In the rows, 128 means zero.
Each named move below is a turn or a mirror, shown by a few rows before and after it. Which moves, in which order, take the first row of each later pair to the second? The first pair is answered.
K812:
[138 158 118 128 144 120  99  61 128 133 124 153 117 145 146 108 150  70
  96 187  98 111 155 136 108 115  75  76 124 181 133 125 133 114 143  81
 184  54 104 126 104 130 121 202 112 176 157 153 131 161 103 115 151 111
 122 169]  ->  [111 127 125 119 151 157  92  56 116 102 107 147 119 137 120 118 156 111
  72 186 139 133 159 138 100  81 124  96 144 188 159 134 133  81 159  71
 185  53  91 105  93 140 110 172 141 144 133 138 120 147 119 108 159  78
 135 111]
[133 151 194 157 129 126 147 141 147  98 164 175  81 153 124 125 104  99
 143 103 172 136  91 175 129 139 127 132 105 115 118 153 127  97 127 141
  45  87  78 137 174 117 134 125 107 171 208 119 131 196 115 153 137 110
 112  87]  ->  [127 142 196 155 134 137 144 140 145  91 161 174  82 151 117 127 107 111
 136 104 184 142  92 176 126 131 140 137 112 116 126 154 129  87 129 140
  46  85  75 130 170 121 132 119 116 162 201 115 126 194 119 151 139 103
 115  73]
[129  94 124 127 138 118  97 121 143 130 121 112 146 145 113 135 159 145
 144 158 125 139 152 101 123 107 130 113 148  98 118 136 110 162 139  83
 161 136 117 131 117  99 141 142 137 138  98 118 110  96  79 112 144 124
 134 105]  ->  [137 104 122 130 137 106  97 122 147 138 125 112 146 148 120 132 159 134
 152 157 113 132 152 100 124 116 117 107 140  95 110 135 110 172 133  84
 161 137 121 138 119  96 144 151 129 147 105 122 113 102  75 116 140 135
 130 122]
K693:
[143 156 143 125 114 116 139 127 132 153 124 131 124 141 146 117 143  99
 148 137  97 102 132 126 106 132  98  96 101 151 125 111 140 156 116 149
 121 144 124 160 121 109 124 144  80 163 140 127 135 111 104 122 139 142
 135 164]  ->  [115 136 149  99 125 171 141 126 102 119 108 139 126 130 107 120 133 137
 117 109 156 122 134 147 100 111 161 129 118 172 156 130 145  86 136 152
  98 130 110 125 115 139 115 110 117 115 124 119 126 112 156 121 146 103
 150 112]
[144 126 168 137  95 137 147 168  99 161 150 125 131  82 138 107 124 134
 132 142 139 139 171 147 129 100 144 115 113 134 142 138 125 135 150 159
 114 147 126 104 127 159 147 103 130 126 121 102 143 112 147 145 135 118
 126 102]  ->  [152 134 168 146  91 120 145 169 109 173 154 121 130  87 151 107 128 119
 142 151 119 133 171 140 132 105 124 105 109 129 131 130 122 159 143 159
 122 153 132 117 129 149 151 117 115 142 127 104 146 112 129 146 131 129
 120 120]
[146  97 123 116 164 172 148 116  97 115 134 139 101  92 116  91 168 141
  89 126 123 168 113 139 147 126 129 119 178 148 112  85 127 100 101 107
  96  84 103 125 164 116 120 190 120 147 114 150 131 123 128 158 143 113
 130 152]  ->  [155 104 122 123 162 157 148 115 104 124 138 138 102  96 128  92 170 130
  98 133 108 162 110 132 150 132 112 111 175 143 105  80 128 119  95 105
 102  88 107 137 165 108 122 200 110 159 118 151 135 124 114 157 141 123
 126 165]
K248:
[134 146  83  93 184 127 147 149 103 122 122 140 158  95 147 122 129 102
 136  82 109  86 125 153 119 143 102 146 160 131 141 147 150  96 182  92
  86 112 119  88 135 138 141 132 117 111 130 151 167 141 165 158 107 134
 106 173]  ->  [136 136  77 116 189  98 126 133 138 126 112 122 156 118 171 130 149  96
 148 117  82  83 117 117 117 137  74 129 169 110 126 129 143 144 165  62
 123 126 122 118 129 104 136 150 104 142 123 147 161 127 105 140 100 147
 107 173]
[138 119  73 164 113 137 116 124 126 212 179 135 103  69 140  84 139 143
 130 118 120 145 157 103 128 156 147 138 153 113 148 122 136  95 156 101
 101 170 127 170 133 143 104 117 145 170 138 142 184 110 119 182  81 149
  81 112]  ->  [133 115  67 167 136 143  89  97 155 174 144 118  94 109 134 104 149 142
 112 120 127 143 129  95 116 163 157 139 162 124 151 111 141  79 133  73
 121 168 115 198 125 120  68 116 148 178 138 141 160 116  87 162  84 132
  98  89]
[ 96 132 172 134 131 162 126 105 185  94 132 159 107 122 110 146 130 153
 106 101 191 166 109 151 101  92 208 126 168 152 199 177 127 135 148  84
 130 131 152 113  89 107 137 150 107  90 104 130 142  96  98 107 123  75
 122  69]  ->  [106 132 178 138 104 141 156 135 159 146 178 176 119  81 128 123 125 151
 135 111 172 172 143 149 118  77 183 118 160 129 190 183 117 174 173 110
 116 139 168  89  98 122 181 157  99  91 101 131 172  83 115 129 118 103
  97 100]
[117 129  98 104 146 111 116 116 128 136 138 130 139 139 138 127 128 128
 136 116 129 123 111 113 131 138 116 135 135 111 110 127 134 118 127 115
 133 126 126 121 136 126 134 135 139 147 123 158 117 137 134 137 113 144
 116 150]  ->  [117 130  99  98 148 119 115 117 126 128 134 130 137 139 132 130 124 129
 128 109 135 122 110 119 128 141 123 140 135 118 115 129 136 106 126 115
 131 123 125 118 136 129 129 131 142 143 126 157 112 140 140 137 113 138
 120 147]
K66:
[ 93 109 107 113  86 171 140 162  86 140 144 150 145  99 100  87  91 119
  94  83 141 152 151 162 111  99 146 152 140 183 153 121 136 102 138 127
 108 108 134 121 164 151 141 130 124 108 131 145 147 114 172 140 188 120
 135 144]  ->  [ 93 112  99 110  90 166 138 162  84 142 145 152 145 100 100  85  91 117
  99  76 138 150 146 162 113 104 140 153 141 179 147 120 137 101 136 126
 103 105 135 121 165 153 144 134 124 111 134 149 148 120 175 141 183 126
 131 155]
[129 113 119 120  94 108  99  96 122 132  96 117 122 167 116 144 149 154
  95 201 163 127  91  70 104 109 113 150 160 147 160 124 108 160 125  76
 105 160  84 163 128 118 158 164 150 120  81  94 125 133 100 109 186  76
 130 106]  ->  [124 126  91 104 112 104  89  84 121 123  88 125 121 184 110 145 143 145
  96 172 158 116  64  73 111 139 104 157 161 141 149 122 115 131 115  65
  90 140  80 168 132 123 150 178 152 126  94 118 117 160 112 112 174  86
 126 138]
[160 153 119 152 126 110 128 110 183 189 134 170 126 153 105 157 145  71
 158 110  72  96  99 135 168 161 103 137 116  83 113 172 139 143  77 138
 197 139  81 147 146 121 173 136 125 148 170 135 125 141  95 146 110 180
 153 173]  ->  [164 134 161 176 102 120 139 126 187 197 139 158 121 131 110 155 154  84
 151 150  82 110 138 132 157 117 123 128 113  97 131 174 127 178  93 149
 217 166  82 141 140 112 179 111 124 137 151 101 135 104  78 142 127 161
 166 121]
Pairs:
(two moves a pair)
[173 111 150 157  89 134 120 165  98 168  96 136  94 127 122  83 117  62
 137 113  95 127 184 128 112 125 136 130  92 114 111 154 111 107 141 169
 105 153 150 118 141  93 102 132 116 169 122 111 132  96 116 173 149 149
 126 157]  ->  [168 115 150 147 102 157 113 156  94 138  76 132  87 140 101  91 111  64
 120  95 118 126 169 144 105 134 159 139  90 135 121 160 117  67 134 168
  96 141 142 120 140 100  82 122 125 156 128 112 120 109 130 168 155 131
 138 140]	K248 then K248
[117  83  97 139 137 130  99 129 124 117  83 130 144 102 133 126 120 150
 124 124 167 139 136 106  98  98 122 135 182 158 113 157 143 145 148 141
 123 163  88  54 129 147 148  68 135 127 140  82 121  97 148  75 130 101
 117 112]  ->  [127  87  94 152 129 102  99 135 136 142  99 128 147 102 155 124 125 136
 144 141 139 135 143  93 105  99  91 121 177 141 100 148 138 186 145 139
 136 172  96  66 133 135 161  84 120 148 142  83 129  89 123  76 126 122
 107 133]	K248 then K693
[145 152 124 119 133 119 145 133 131 130 124 141 130 127 135 125 107 105
 131 125 135 114 130 150 120 154 113 128 114 137 129 122 150 112 127 134
 114 126 127 137 132 122 124 131 115 135 137 142 124 140 138 137 139 135
 127 148]  ->  [136 143 126 115 135 133 145 132 125 120 120 143 131 126 124 126 108 116
 122 120 153 120 130 152 120 145 130 136 118 142 137 127 150  95 132 136
 112 125 122 128 130 129 120 122 126 124 131 138 120 137 149 137 142 125
 132 132]	K693 then K812
[133 143 118  97 150 117  78 116 140 143 137 115  97 143 184 153 152 169
 120  99 118 128  74  99 138 141  86 119 116  80  87  94 113 129 141 111
 161 124 178 162 131 107 154 149 111 126 147 145 143 166 108 124  93 121
  76 161]  ->  [135 153 115  86 154 124  87 118 126 139 142 125  96 140 176 149 142 167
 118  79 126 126  72 115 138 154  91 124 111  87  87 100 118 106 144 122
 141 112 177 154 136 123 156 146 112 118 157 153 145 180 137 131  93 120
  74 173]	K693 then K812
[ 84  93  66 155 132  72 101 121 173 149  87 137 152 119 151 136 105 179
 121 145 105  90  60 118 123 167 106 128 149  80  66  72 159 127  98 124
 123 134  99 131 137 128  92 135 148 113 154 147 107 142 122 128 133 146
 104 140]  ->  [ 87  71 115 179 110  91 114 135 181 152  84 119 146  98 154 139 116 194
 108 189 123 109 102 120 105 117 134 121 146  99  91  72 149 163 114 135
 145 165  99 128 127 115  94 104 146  99 131 106 116 101 103 124 156 117
 123  72]	K66 then K66
